(in the rows, 128 means zero)
Rotation paths and how fast each direction turns (deg/step)
Each turn is a multiple of 5 degrees from 10 to 175, or 0.
Each row of a path follows its step; steps can be skipped.
Path 1:
step 0: 109	137	130	130	146	104	142	148	135	136	107	130	87	127	140	110	129	141	147	146	129	142	130	133	143	132	135	69	100	133	151	110	122	93	146	111	81	128	155
step 1: 116	151	154	136	142	125	123	99	121	91	133	143	100	149	125	131	169	81	142	124	125	137	127	70	111	119	108	146	125	125	107	98	113	114	121	110	121	125	111
step 3: 121	124	135	127	127	111	97	147	107	134	150	130	128	132	148	97	169	117	156	89	148	125	103	130	121	131	159	81	104	139	155	114	124	100	144	131	117	146	141
step 4: 115	100	127	154	145	133	155	139	131	97	142	155	116	155	103	144	140	121	150	124	132	143	109	98	118	133	80	137	120	132	163	130	106	133	155	90	107	117	106
step 5: 107	154	126	141	187	135	138	120	126	143	122	134	117	163	156	106	152	153	128	137	145	113	157	142	145	124	136	145	106	112	132	120	137	101	117	112	114	90	158
step 6: 113	132	146	160	125	101	144	113	133	132	160	119	150	124	141	116	150	108	125	101	109	167	111	87	149	122	146	107	101	163	119	88	128	101	123	129	126	134	122
step 8: 105	132	120	147	145	126	119	151	104	136	152	182	112	154	174	100	149	121	134	137	108	104	118	136	123	128	114	103	95	114	106	139	132	122	134	108	123	119	160
step 9: 124	123	134	139	140	120	151	127	121	109	123	90	131	118	112	123	139	109	122	122	123	130	123	110	140	135	103	99	101	119	143	60	125	102	132	79	97	123	117
step 11: 119	141	115	111	122	105	148	146	129	106	152	152	152	180	164	85	158	118	108	146	128	139	96	109	118	144	141	123	101	149	133	121	133	123	138	138	116	116	126
step 12: 121	111	129	161	145	150	97	141	110	126	144	132	145	121	113	126	172	137	136	86	139	126	135	120	120	155	135	127	108	108	162	105	151	113	140	79	117	134	101
Directions:
134	122	115	122	120	126	140	123	129	135	121	132	122	125	122	125	137	125	138	121	122	117	131	134	138	127	129	134	131	129	122	127	135	134	126	137	121	132	120 : 0
124	136	132	127	123	129	140	132	125	118	134	125	126	120	130	109	129	134	140	134	128	124	129	131	120	123	132	116	120	134	123	132	131	123	121	137	134	123	129 : 135
137	118	120	132	142	128	131	123	127	117	130	128	122	130	133	130	120	128	137	128	131	125	127	118	121	125	128	136	134	117	122	134	126	133	133	136	137	114	128 : 125
114	122	129	126	128	120	126	122	116	119	132	132	122	131	125	120	139	132	114	139	128	124	130	135	127	137	120	139	134	132	121	132	131	132	127	124	131	124	128 : 110
123	131	132	140	134	134	115	123	129	129	134	137	127	127	130	134	136	117	134	120	123	128	125	135	128	116	127	125	128	136	113	137	132	128	128	126	139	133	122 : 160
131	121	126	132	119	135	131	134	130	128	135	115	136	131	127	132	129	128	126	130	131	120	132	117	116	125	119	131	131	139	117	123	124	124	129	122	120	127	114 : 140
126	133	117	134	129	121	116	124	123	131	132	119	122	134	125	125	122	138	132	130	124	127	136	131	127	128	136	129	121	119	125	143	119	119	124	128	117	137	121 : 145
123	134	128	128	125	133	124	125	136	128	140	135	123	121	124	118	120	118	133	133	145	129	135	125	133	125	118	139	126	127	132	126	120	139	130	132	123	136	128 : 120
Path 2:
step 0: 89	121	133	113	146	128	158	132	120	97	126	148	124	142	153	90	142	139	123	126	122	130	128	103	109	144	114	88	113	120	145	156	136	127	174	136	133	105	125
step 1: 113	126	134	152	108	148	113	139	164	123	96	124	138	127	108	143	143	111	117	146	126	105	105	137	94	149	138	130	140	88	153	156	143	119	126	124	151	99	117
step 2: 124	157	123	118	135	116	120	92	134	110	72	118	105	142	108	119	114	106	131	138	151	114	129	90	132	108	115	120	143	135	128	147	98	118	94	115	121	123	145
step 3: 141	135	153	137	156	120	105	101	134	134	128	152	136	111	146	151	94	83	105	139	137	157	105	140	132	113	143	117	155	134	96	137	141	121	137	140	152	148	140
step 5: 126	103	106	118	134	96	117	109	129	138	146	140	122	151	180	134	168	126	116	89	113	120	142	115	131	121	144	128	116	112	134	134	135	133	162	122	154	105	147
step 6: 147	117	113	146	100	126	137	125	160	134	100	137	174	151	117	160	113	140	119	128	92	125	155	130	111	116	132	148	116	107	160	115	118	103	139	119	110	108	115
step 9: 125	147	93	124	108	95	110	188	133	117	128	126	107	101	140	113	125	128	151	139	149	129	125	155	138	132	152	125	128	139	137	104	129	136	96	139	150	107	139
step 10: 118	130	122	118	126	131	105	97	95	121	109	110	106	118	169	125	127	154	146	117	123	155	142	133	123	122	107	116	130	114	115	101	126	136	155	140	127	68	140
step 11: 126	122	149	156	99	146	130	129	137	109	145	133	120	113	103	117	84	133	87	126	102	129	122	141	91	122	150	117	133	125	161	101	122	131	151	130	116	101	149
step 12: 124	145	103	123	98	144	134	101	124	143	129	109	114	126	95	103	164	128	88	125	113	151	117	91	122	155	115	109	148	118	131	144	102	127	118	147	113	141	142
Directions:
131	137	132	118	141	130	133	114	139	129	134	118	128	120	131	124	128	122	133	126	118	129	130	139	126	133	136	134	122	131	134	124	123	129	123	137	129	123	137 : 55
120	124	132	127	123	122	131	124	132	142	131	140	124	122	112	128	139	125	134	122	136	128	135	121	132	130	130	129	127	120	137	128	133	136	120	134	138	122	127 : 95
125	113	121	127	127	129	128	124	129	129	123	122	124	132	120	124	119	111	134	134	124	127	131	123	122	133	125	133	139	130	122	122	124	124	122	137	133	145	128 : 70
122	123	132	131	119	116	134	125	133	122	127	134	127	125	125	125	118	134	133	132	128	112	131	135	124	123	129	123	125	138	138	126	130	128	117	121	113	132	133 : 155
136	132	133	143	136	130	139	126	122	125	129	138	126	127	133	136	121	128	132	127	122	122	140	122	116	133	134	117	126	126	121	127	135	127	130	133	138	130	130 : 140
138	124	129	135	133	127	115	132	119	127	133	127	135	127	131	133	127	121	134	130	140	126	124	126	135	126	117	126	121	133	136	131	130	126	121	144	125	127	142 : 65
123	122	119	122	134	117	132	134	126	123	132	127	128	126	126	131	146	124	126	135	130	133	129	140	120	131	127	115	121	141	124	127	134	123	129	132	132	129	119 : 80
Path 3:
step 0: 141	169	128	83	129	143	142	112	125	124	125	128	112	136	95	164	136	91	169	144	91	119	122	150	125	143	133	136	138	111	148	152	112	128	123	149	111	144	145
step 1: 124	137	131	125	173	152	128	104	120	98	119	155	99	172	153	121	133	101	144	107	113	125	120	138	152	110	104	134	128	109	89	130	134	136	146	147	101	133	149
step 2: 127	116	165	130	128	132	143	103	100	118	117	149	112	135	162	108	122	99	112	136	142	135	126	150	133	100	96	123	168	136	120	89	117	102	115	95	148	154	123
step 3: 100	137	162	116	100	136	104	124	137	138	112	164	96	107	88	116	117	149	143	150	142	127	126	136	148	101	118	107	162	103	151	121	123	118	110	113	138	103	124
step 4: 110	126	96	154	112	157	127	113	115	122	129	138	117	91	105	162	127	131	162	108	172	157	132	113	161	132	103	120	114	115	117	120	132	124	109	134	102	103	132
step 6: 168	132	143	102	149	134	114	110	148	146	145	112	124	126	118	123	132	103	147	101	131	95	142	140	123	86	138	143	145	87	119	137	139	123	173	117	124	102	150
step 8: 130	135	162	87	127	127	120	126	109	172	115	136	103	125	131	118	153	142	120	119	126	168	126	139	160	128	141	140	147	143	154	99	115	148	86	132	111	150	147
step 10: 141	146	98	148	141	132	134	110	102	102	136	150	97	129	146	132	124	99	174	139	117	148	72	139	127	120	90	121	131	140	156	129	144	125	147	142	130	119	129
step 11: 151	135	144	128	160	133	133	65	129	128	94	127	99	150	134	127	83	115	124	105	159	111	116	144	129	124	132	133	159	135	145	110	139	113	126	125	125	106	111
step 12: 131	147	129	118	131	142	132	93	126	140	132	148	93	112	98	141	115	131	105	155	141	103	165	157	141	129	112	125	129	98	106	117	84	91	139	99	123	115	127
Directions:
124	111	134	126	118	125	127	138	132	118	131	135	121	123	123	113	127	130	130	126	126	135	124	124	129	136	120	126	139	135	128	117	132	128	129	131	125	132	137 : 60
123	137	118	137	125	129	122	113	132	125	133	131	132	127	123	114	128	127	124	129	145	123	134	127	128	136	118	122	131	125	134	121	127	129	130	130	134	121	119 : 45
135	129	126	125	135	137	131	123	126	122	131	120	122	129	131	121	114	115	136	126	122	125	137	114	121	135	131	126	132	137	130	139	124	125	136	130	121	122	129 : 70
127	142	132	119	128	122	127	141	134	128	137	134	124	120	123	131	125	127	132	134	133	120	136	128	120	126	124	125	128	123	135	135	133	118	134	122	139	135	140 : 115
121	129	136	119	126	133	116	119	145	134	135	123	132	134	126	129	120	127	131	124	126	127	113	127	122	132	140	127	134	123	131	126	124	123	118	129	128	133	126 : 130
134	132	120	124	119	128	130	128	119	121	140	130	127	128	125	129	134	126	127	142	113	129	119	133	122	129	128	122	129	133	134	124	111	129	123	119	132	126	122 : 145
121	127	130	118	129	126	129	123	130	127	120	119	123	112	128	125	131	138	130	122	118	133	136	124	138	138	123	123	115	122	135	131	122	121	119	126	132	128	122 : 80
Path 4:
step 0: 136	114	146	157	134	120	107	108	110	138	128	143	107	124	121	127	164	123	155	119	125	119	116	129	119	155	76	110	93	133	119	138	147	114	180	136	119	136	107
step 1: 153	136	155	151	102	143	155	112	131	119	135	156	114	107	134	117	105	154	146	135	132	103	137	147	103	171	123	144	122	110	101	139	125	103	113	111	103	100	131
step 2: 144	134	145	126	114	108	152	144	152	114	123	125	149	88	130	115	133	114	143	85	143	140	127	102	116	128	159	170	131	122	83	137	111	130	132	140	127	159	127
step 3: 160	119	98	119	107	137	131	127	96	103	105	130	122	113	166	116	153	102	127	127	124	166	120	117	125	90	116	113	106	140	99	159	128	137	146	126	114	124	110
step 5: 134	127	169	136	128	98	115	126	129	147	135	144	118	106	111	114	109	115	154	135	127	138	94	153	135	157	110	138	100	101	112	120	123	100	130	163	107	156	110
step 6: 130	136	152	150	71	168	125	129	121	112	112	138	153	76	138	117	155	127	135	105	154	124	130	130	110	145	133	118	112	115	126	137	125	108	121	148	120	106	127
step 8: 149	116	108	104	109	126	149	112	138	128	122	126	98	130	121	122	103	99	113	131	114	158	139	141	136	124	98	155	87	134	77	154	142	112	143	108	114	136	123
step 10: 139	136	154	144	133	125	106	158	138	121	102	159	139	122	146	111	147	126	145	150	114	142	78	133	115	138	138	115	143	92	93	136	133	124	132	161	103	111	114
step 11: 161	97	139	137	80	148	110	139	129	139	120	117	141	119	111	166	139	91	132	137	139	144	144	111	121	155	125	127	119	105	101	142	97	103	130	137	145	108	123
step 12: 126	107	159	113	116	148	173	126	120	123	133	112	128	122	137	144	123	118	145	114	134	111	104	120	138	112	118	123	57	148	99	105	101	125	143	117	116	132	130
Directions:
130	127	134	127	132	134	126	135	132	122	124	125	118	136	133	120	129	128	129	122	127	135	118	129	131	130	132	145	134	126	132	109	126	120	141	126	132	125	134 : 135
142	124	136	130	131	127	114	136	124	135	128	137	131	133	139	131	117	119	123	124	123	128	130	136	131	125	141	123	124	131	129	131	119	139	130	131	129	129	132 : 55
121	131	128	129	137	126	119	118	124	134	119	133	122	130	130	134	122	136	119	135	125	129	122	127	132	133	116	139	121	145	133	133	134	130	133	133	118	132	131 : 80
131	138	133	128	137	135	128	129	128	131	123	137	125	126	130	128	127	129	128	122	122	135	131	113	123	148	135	123	127	127	133	123	129	121	114	129	129	129	115 : 80
130	121	141	123	122	137	122	127	132	117	140	130	121	133	135	135	128	127	130	133	123	126	130	125	135	131	118	130	145	129	122	133	137	135	121	129	131	133	122 : 110
